(in the rows, 128 means zero)
A single turn carries every row of the set below to another of its rows. Some are shown first; where does it send the rows asked next?
J_773: [133 127 146 140 110 126 135 119 118 136  64 135]
J_847: [126 103 150 148 131 151 135 141 108 161 180 116]
J_342: [101  94 135 100  85 117 122 129 120  94 129 140]
J_318: [100 136 130 105 143 123 180 130 112 135 126 106]
J_349: [127 101 144 101  83 130 123 141  98  98 137 136]
J_282: [136 109 114 144 120  84 133 155 172 137 126 134]
J_354: [114 110 161  97 112 122 112 153 109  88 140 141]
J_452: [128 147 166 162 119 123 135 118 128 137  85 142]
J_654: [ 97 152 136 118 155 120 167 107 128 129 149 112]
J_16: [107 126 157 109  90 115 129 134 114  85 145 143]
J_101: [139  89 122 130 122 144  91  82 130 139 139 129]
J_324: [144  99 106 138 123  92 118 145 171 137 153 129]
J_52: [144 105 113 108 135 145 110  77 120 134 140 116]
J_814: [ 95 141 141 100 171 119 156 131 124 124 133 112]
J_595: [137 112 130 107 159 137  89  85 133 124 132 127]
J_123: [149 118 156 152 132 155 138 141  97 164 153 115]
J_512: [133 112 112 143 131  87 142 159 170 144 142 126]
J_70: [144 104 113 150 130  94 129 155 169 150 155 126]
J_998: [112 119 157 154 105 120 141 141 124 141  75 140]
J_277: [140  99 113 138 111  86 121 156 169 128 140 137]
J_182: [143 120 175 146 149 149 115 154 107 149 158 125]
J_716: [ 89 129 127 127 154 124 174 117 131 154 125 107]
J_788: [142 129 169 157 124 148 124 134 106 143 178 128]
J_676: [130 132 166 143 139 125 115 130 127 133  71 140]
J_846: [138 122 129 124 129 132  98  66 135 120 134 133]

J_595 moves to J_676
J_716 moves to J_101
Where do these go?
J_846 moves to J_452
J_512 moves to J_324
J_318 moves to J_52

A single turn carries every row of the set below to another of its rows. Some are shown first; where does it send the rows asked next?
J_321: [143 111 128 114 103 124 119  99  94 166 109 142 157 103 158 133 171 109
 123 139  99 131 151  79 102 107  93 127 132 112 160 142]
J_529: [161 149  98  93 169 151 116 132  88 133 107 139 147 134 121 128 128 124
 102 137 115 113 156 126 146 116 109  94 151  86 128 166]
J_303: [166 193  68 108 143 127 154 140 126 136 128 125 122 154 138 153  94 163
 121  97 126  98 130 136 118 102 139 116 109 123 142  58]
J_198: [164 151 104 147  92 165 122 120 126 157 142 123 126 139 145 105 136 123
 142 118 113  74 153  96 126  61 124 101 101 170 140  80]
J_740: [148 108 131 119 115 144  95 123  98 136 117 126 116 137 126  94 153  96
 137 130  99 101 169  88 152  79 116  97 127 138 116 137]
J_253: [123 138 127  59 126  70 115 114 124 112  98 108 121  97 122 117 124 146
 120 128  84 132 150 115 143 123 103 120 152 133 149 149]
J_561: [151 152  96 128  76 135 127 129 135 145 139 123 116 142 144  99 131 131
 146 109 101  90 149 102 137  64 134 118 106 170 141  62]
J_250: [154 160 127  85 128  96 129  95 133 135 104 125 138 110 143 101 145 143
 126 156  94 110 148 107 145 126 104  95 160 124 144 183]
J_685: [114 129 104  91 148 133 142 136 120 107 129 106 127  99 115 173 139 126
 113  94  93 155 146 127 126 111  98 129 152 126 170 179]
J_538: [166 164 117 109  81 122 149  96 142 181 135 129 150 111 181 126 164 153
 100 138 116  98 111 103 107  87 120 117 123 147 164  86]
J_107: [147 104 118  99 120 138 104 124 103 124 118 115 101 151 123 108 149  94
 139 120  99 107 148 104 175  70 138  93 128 135 113 129]
J_975: [143 134  92  72 171 138 113 143  85 113 106 122 134 129 106 146 115 123
  97 117 110 126 148 139 155 110 117 105 147  92 131 145]
J_960: [159 168  98 136 146 100 155  94 129 134 112 107 105 143 152 173 105 141
 176 100 121  96 140  96  87 118 121 106  88 141 157  94]
J_313: [138  98  93  68 116 116 139 102 106 134 115 113 124 130 150 175 164 103
 122 115  98 143 100 123 159  80 144 116 136 108 156 123]
J_283: [158 201 106 115 134 126 183 124 174 139 152 103 111 129 155 158 136 174
 108  96 122 108 112 130 109 103 129 106 129 156 160 118]
J_299: [118 147 117 100 133 105 146 136 129 116 121 128 125 111 129 146 145 135
 129 102  87 158 164 106 113 132  96 139 156 116 160 180]
J_359: [159 100 124 108 137 121 133  90  91 152 105 127 122 143 161 166 174  92
 137 129 115 127 123  88 125 102 126 101 122  92 137 145]
J_760: [159 138 122  88 166 137 124  88 114 130 109  99 133 106 132 141 141 122
 113 148 113  98 130 121 151 105 108  69 146 128 144 192]
J_959: [135 109 104  85  95 138 103 133 114 122 125 115 117 130 120  99 145 104
 127 121  86 115 148 117 184  61 134 109 140 147 130 120]
J_393: [150 115 133 100 137 109 132 105 109 148 119  92 101 122 155 182 141 129
 103  98 129 111 103 100  98  86 129 111  87 142 141  62]
J_630: [158 131 108 141 115 161 116 121 113 142 137 106 107 143 136 130 128 111
 141 103 120  78 146  98 125  58 129  96  86 169 132  71]
J_449: [162 200  65 112 125 147 148 140 129 148 136 129 151 126 138 139  96 169
 106 109 121  92 139 141 110  96 120 120 118 138 163  64]
J_615: [147 187 111 123 140 150 164 128 157 141 157  94 128  97 142 165 128 170
  90  96 124 104 125 129  88  96 103 111 121 172 172 120]
J_237: [143 159 112 113 145 125 161 122 135 128 126 133 126 132 142 147 159 131
 136 117 100 143 150 108 126 130 109 115 161 106 153 204]
J_822: [145 144 117  81  88  79 148 110 140 152 123 114 113 125 166 145 147 152
 109 108 107 122 103 108 115  90 140 133 113 142 152  53]
J_231: [124 110  98  74  80 118 124 110 109 147 121 128 160  91 147 143 162 118
 107 128  83 145 127 115 135  83 111 143 147 126 179 120]
J_931: [152 162  98  86 141 127 117 141  98 134 106 152 155 127 125 103 128 140
 105 139 100 124 168 122 143 125 105 117 162  89 133 155]
J_842: [148 165  99 144 131 130 138  99 120 144 122 108 142  98 141 162 103 145
 151 111 116  90 157  96  68 108  87 117  91 162 182  98]
J_689: [158 182  64 109 122 111 172  95 152 130 127 103 118 141 153 171 109 149
 166 105 111  98 112 129 128  94 143 106 110 150 174  91]
J_212: [169 183  90 129 162 133 141 137 108 142 121 125 121 150 137 157  94 155
 123  98 136  90 147 117  90 113 120 110  94 121 135  66]
J_860: [146 179  65 118 107 140 154  99 144 141 137 104 154  96 144 161 106 153
 139 115 106  92 130 131 106  86 110 117 113 173 199  95]
J_296: [165 190  86 135 144 154 135 138 109 152 130 130 149 122 136 142  96 161
 107 109 130  86 156 120  83 106 102 115 102 136 154  72]
J_187: [171 134 132 127 128 153 133  90 111 178 132 107 139 109 168 163 158 129
  93 128 136  86 111  96  88  80 110  92  96 147 153  94]
J_952: [129 115 120  62 163 110 110 106 107 106 104  82 116  93 111 157 121 125
 107 120 101 120 132 128 149 102 107  95 137 137 148 159]
J_58: [137 114 118 105  91 144  93 131 107 135 125 127 132 117 122  82 149 105
 126 131  86 109 167 101 159  71 111 112 137 151 133 128]
J_131: [144 132 101 122  99 132 120 132 123 132 134 106  97 147 132 124 122 121
 147  94 107  94 144 104 135  61 139 113  92 168 134  52]
J_680: [132 147  90  65 143 113 112 152  96 116 104 136 142 120 109 120 115 138
 100 120  94 137 161 135 151 117 112 128 157  96 137 134]
J_950: [141 175 134 132 154 124 155 132 145 136 142  95 108 105 139 167 122 167
 102  84 126 111 141 106  66 116  95 119 105 163 158 111]
J_856: [138 143  98 102 159 152 157 121 127 118 134 111 129 120 130 174 154 120
 120 108 104 140 133 129 139 107 112 104 158 116 163 202]
J_10: [152 188 128 124 148 100 173 129 160 133 137 105  90 137 151 160 129 170
 120  85 125 115 128 107  85 122 121 115 114 147 144 109]

J_212 moves to J_975
J_950 moves to J_856
Where do these go?
J_250 moves to J_842
J_107 moves to J_131
J_393 moves to J_313

A single turn carries every row of the set below to another of its rows. Some are shown first; where does it send the rows asked next?
J_235: [146 152 123  93  99 122 121 192 110 137 115 156 153]
J_549: [125 117 142 123 142 135 149 183 173 108 113 117 125]
J_650: [119 137 101  67 114  90 109 169 139 140 119 103 135]
J_811: [140 114 104 145 132 119 140 175 103 149 124 169 126]
J_120: [171 168 110  93 144 121 160 126 137 137 141 100 134]
J_103: [ 96 129 100 106  99 148 105 179 147 112 119 119 141]
J_155: [121 141 111 107  91 135  87 143  99 123 150 130 152]
J_148: [115 132 129 139 119 140 102  95 123 153 124 137 120]
J_708: [133 158 121 127 144  87 130 107 167 102 125 122 116]
J_539: [116 116 100 117 145 107 113 134 118 172  87 129 155]
J_843: [160 157 115 104 118 123 146  95 142 160 139 111 150]
J_71: [112 126 151 157 131 110  80 165 133 130 117 105 128]
J_132: [139 108 133 157  99 145 157 147 116 131 131 146 125]
J_988: [131 126 125  95 113  95 130 145 161 176  86 113 126]
J_72: [114 151 100 113  80 150 133 135 161 120 146 130 153]
J_130: [146 132 100 138 115 107 140 174 128  83 159 117 119]
J_563: [142 146  77 111 145 150 135 139 121  94 105 131 126]
J_445: [131 125 142 161 152 128 154 146 127 141 102  94 159]
J_501: [113 119 122 106 115 135 133 195 165 135 102 146 147]
J_177: [144 148 138 156 102 121  83 169 115 145 141 124 159]
J_912: [128 142 134 147 109 140 148 124 174 174 124 133 130]
J_411: [130 131 100 179 118 130 139 135 118 106 142 115 117]
J_613: [181 171 130 114 141  99 121 144 112 162 139 101 141]
J_329: [136 138 144 109 109 138 135 179 156 177 136 154 127]
J_340: [154 141 147 165 142 113 115 161 156 167 150 109 125]
J_110: [119 114 134 124 128 109 121 137 192 115 106 112 116]
J_126: [112 132 123 135 137 132 129 169 103 117 143  86 172]
J_310: [148 145 128 145  84  85 128 176 148 123 147 115 105]
J_117: [ 90 136 100 128 139 137 109 162 116  99  97 129 142]
J_274: [101 112 154 153 131 118 111 128 158 140 102 130 133]
J_551: [131 110 118 106 137 137 162 149 120 136  85 130 167]
J_990: [112 137 111 132 140  92  79 169 129 118  88 127 135]
J_266: [141 177 102 104 121 136 136 111 103 146 144 107 152]
J_837: [142 176 111 111 146  90 108 190 116 126 112 143 126]
J_781: [117 140 102 130 155 116 105 107 100 112 134 137 140]
J_185: [143 156 103 109 102 135 158 128 181 116 112 112 115]
J_810: [152 146 111 140 168  72  98 139 141 135 130 127 128]
J_705: [143 133 104 144 132  88 143 144 130 144  94 159  95]
J_718: [124 126  93 103  95  93 142 133 144 127 122 162 103]
J_527: [185 131 140 140 154 117 141 174 159 121 125 120 129]
J_732: [176 172 117  99 137 118 158 161 124 159 136 121 160]
J_573: [110 152 116 120 126  86 104 147 149 137 135  66 125]
J_438: [117 141 141 111 104 125 149 161 149 113 139  68 142]
J_191: [158 163 144 122 121 121 138 123 120 178 150 113 156]
J_665: [166 177 100 109 147 103 134 116 108 139 121 112 152]
J_221: [115 142  90 134  85  88 105 154 139 147 150 139 113]
J_896: [161 167 108  95 104 133 128 146 117 174 145 115 160]
J_675: [160 159 119 103 128 139 164 182 133 101 106 125 125]

J_650 moves to J_573
J_837 moves to J_708
Where do these go?
J_130 moves to J_411
J_117 moves to J_274
J_843 moves to J_896
J_912 moves to J_235

A single turn carries every row of the set below to another of its rows. Some are shown first; where does it send the rows asked next?
J_715: [123 136 122 160 119 146 111 157 114 122 127 104 179 112 142 167]
J_765: [158 104 108 140 152 124 151  72 115 160  96 105 181 126 115 118]
J_32: [105 104 145 135 100 145 165  86 124 118  95 134 118 151  88 124]
J_363: [147 110 141 135 133 125 132  70 117 117  84 118 164 153  70 165]
J_206: [147 103 102 162 143 149 145  75 113 161 115 109 169 117 130  88]
J_594: [116 108 129 132 140 153  80  90 146 134 102 131 113 112 131 146]
J_636: [133 137 125 165 114 139 134 150 100 115 125 100 197 126 121 169]
J_634: [123 116 131 176  94 132 113 156 108 103 139 123 175 104 140 134]
J_794: [141 133 183 138 109 146 109  87 129 121 139  64 180 118 138 137]
J_865: [125 101 130 187 110 180 125  68 108 115 129 128 142 143  99 100]
J_531: [144 105 102 136 160 134 122  83 130 170 100 111 158 105 144 113]
J_168: [152 103 152 153 125 109 142  68 105 144 100 134 127 170 101 115]
J_493: [133 118 136 174  93 117 132 147  99  98 129 117 192 119 119 147]
J_111: [100 107 146 116 111 136 149  94 136 125  86 136 109 141 100 141]
J_809: [142 131 183 144 107 149 114  86 125 119 141  66 182 121 137 133]
J_360: [140 132 182 141 107 151 109  87 128 121 142  65 177 118 142 133]
J_245: [143 105 148 133 138 106 111  81 127 153  95 139 104 150 126 127]
J_882: [135 100 145 166 122 132 121  74 115 150 115 142 104 155 127  92]
J_513: [122 134 122 182 107 158 125 152 103 116 140 104 185 120 135 148]
J_497: [ 94 104 143 136 102 155 148  94 133 124  99 137 101 137 109 116]
J_711: [128 120 135 155 105 110 113 157 114 103 121 120 181 106 133 161]

J_594 moves to J_363
J_809 moves to J_360
Where do these go?
J_111 moves to J_32
J_531 moves to J_765
J_493 moves to J_634
J_636 moves to J_513
J_245 moves to J_168

